Each path below is one point turned by a fixed rotation once a step. After each direction that follows a path, write how fast that rotation turns it, in deg/step (0 if it stays still).
Each turn is a multiple of 5 degrees from 10 to 175, or 0.
Each row of a path follows its step; steps can be skipped.
Path 1:
step 0: -6; 35; 27; -42; -12; 12; 14; 13; 33; 14; 51; -23; -30; -35; -33; -13; 11; 19; 55; -6; 42; -36; 65; 5; -39; -30; 26; 25; 33; -52; 25; -30; 13; -4; -8; -46; -21; -17; 20
step 1: 40; -22; 42; 40; -23; -22; 16; 41; 17; -31; 18; -19; -59; 4; -49; 5; 15; 11; -9; -1; 34; 2; 27; 13; 4; -29; 44; 18; -30; -6; 8; -103; -19; -2; -5; -30; -9; 1; -11
step 2: 1; -57; 7; 15; -38; 0; 38; 33; -51; -24; -30; -14; -35; 8; 48; 67; 29; -3; -8; 18; -13; -9; 18; 13; 2; -13; 58; 9; 11; -29; 5; -28; 21; -67; -8; -48; -17; 10; -23
step 3: 0; 9; 4; -17; -28; -47; 47; -23; -55; -20; -8; 50; -19; -15; 49; -10; -41; -14; 32; 16; 42; 28; 28; -16; -14; 23; 46; 9; -2; -37; -29; -8; -31; -78; 7; 3; -21; -25; -4
step 4: 6; 31; -2; -1; -9; -52; 8; 41; -12; -6; 46; 0; 11; 4; 19; -15; -49; 32; 41; 8; 16; -5; 38; -33; -36; 29; 40; -34; 51; 23; -51; -12; -31; -14; -18; -63; 44; 5; -7
step 5: 28; 4; -21; 6; 44; -11; 12; 47; -48; -47; -4; 17; -23; 6; -35; 17; 3; 78; 8; -23; 26; 28; 46; -18; -11; 40; 45; -24; 34; 24; 3; -22; 17; 48; -35; -17; -36; -13; 6
step 6: -11; 27; 3; -26; -51; 17; 16; -1; -14; -50; -10; -14; -20; -25; 8; 23; 2; 25; -2; -9; -11; -21; 71; 5; -20; 43; -13; 22; 47; -41; 32; -30; 11; 37; -23; -28; -84; 28; -19
step 7: -5; 8; 43; -7; -51; -49; -8; -2; 3; -6; 10; -23; -64; -31; -20; 13; -44; -16; 6; 5; -5; -18; 33; -22; 38; 15; 21; 16; 15; 16; 43; -50; -55; -8; 39; -15; -66; -29; 24
step 8: 20; -5; 21; -9; 20; -26; -44; 36; -12; -47; 51; -41; -42; -33; 6; 65; 5; -11; 29; 0; -32; 3; -21; -29; 38; 2; 42; -11; 7; 3; -14; -20; -27; -68; 0; -42; -20; 18; -38
step 9: 28; 10; 8; -47; -1; -39; 11; 65; -47; -26; 18; 27; 25; -17; 37; 61; 6; 7; 65; -26; 20; 26; 22; -7; 16; -13; 18; -19; -24; -31; 17; -11; 24; -37; -12; 34; -21; -43; -32
step 10: 12; 57; 11; -25; -48; -49; 15; 37; 1; 0; -1; 2; 24; 10; 17; -5; -7; 7; 49; 47; 54; -14; 42; -20; -23; -11; 51; -12; -25; -26; 6; 26; -22; 36; -16; -21; -22; 24; -69
Directions:
-10; -5; 15; 0; 19; 14; 2; -1; -8; -10; 6; 8; 0; 0; 3; -9; 4; -20; 2; 4; -21; 16; 12; 2; -5; -9; 9; -14; 7; -5; 1; 7; 18; -2; -11; 5; -17; -1; 1 | 115
14; 9; 15; 8; -14; 4; 9; 0; -25; 0; -8; -6; 19; -11; -3; -1; -1; -2; 10; 3; -3; -4; -13; -7; 17; -8; 10; -7; 7; -2; -11; -1; 1; -11; 0; 16; 11; 12; 4 | 60
2; -10; 13; 11; 2; -16; -1; -4; -3; 2; -3; -5; 11; -2; 11; 13; -6; -7; 1; -13; 7; 11; 8; -9; -16; -13; 2; 30; -6; 17; -8; 16; 2; -1; -9; 2; 0; 3; -7 | 55
-12; 11; -9; -20; 13; -2; 2; 7; 1; 9; -2; 23; 7; -7; 4; 6; -5; -9; 17; 2; -14; 9; -17; -8; 2; 12; 9; 13; -3; 10; -3; -11; -2; -9; -3; -8; 14; -4; -6 | 70
-4; 4; 16; -7; 15; -9; 6; 1; -2; 18; -19; -4; -4; 16; 4; 8; 6; 12; 0; 18; -3; -12; 8; 2; 2; -9; 5; -11; 6; 24; 18; 6; -4; -6; 3; 0; 0; 4; 1 | 135
-11; 2; -2; 25; 2; -6; -2; 5; 12; -14; 2; 1; -9; 3; -19; -2; -31; -12; 13; 7; -2; -5; 4; 3; 2; -8; 6; -3; 4; 6; 10; 2; 0; 4; 6; 1; 20; 6; -7 | 110
-15; -25; -3; -4; -2; 0; 8; -4; -10; 9; 11; -9; -8; 0; -16; -1; 8; -7; 11; -3; -7; -3; 6; 7; 18; -5; -12; 15; -5; 2; 6; -14; -15; -8; -13; 3; -7; 17; 2 | 60
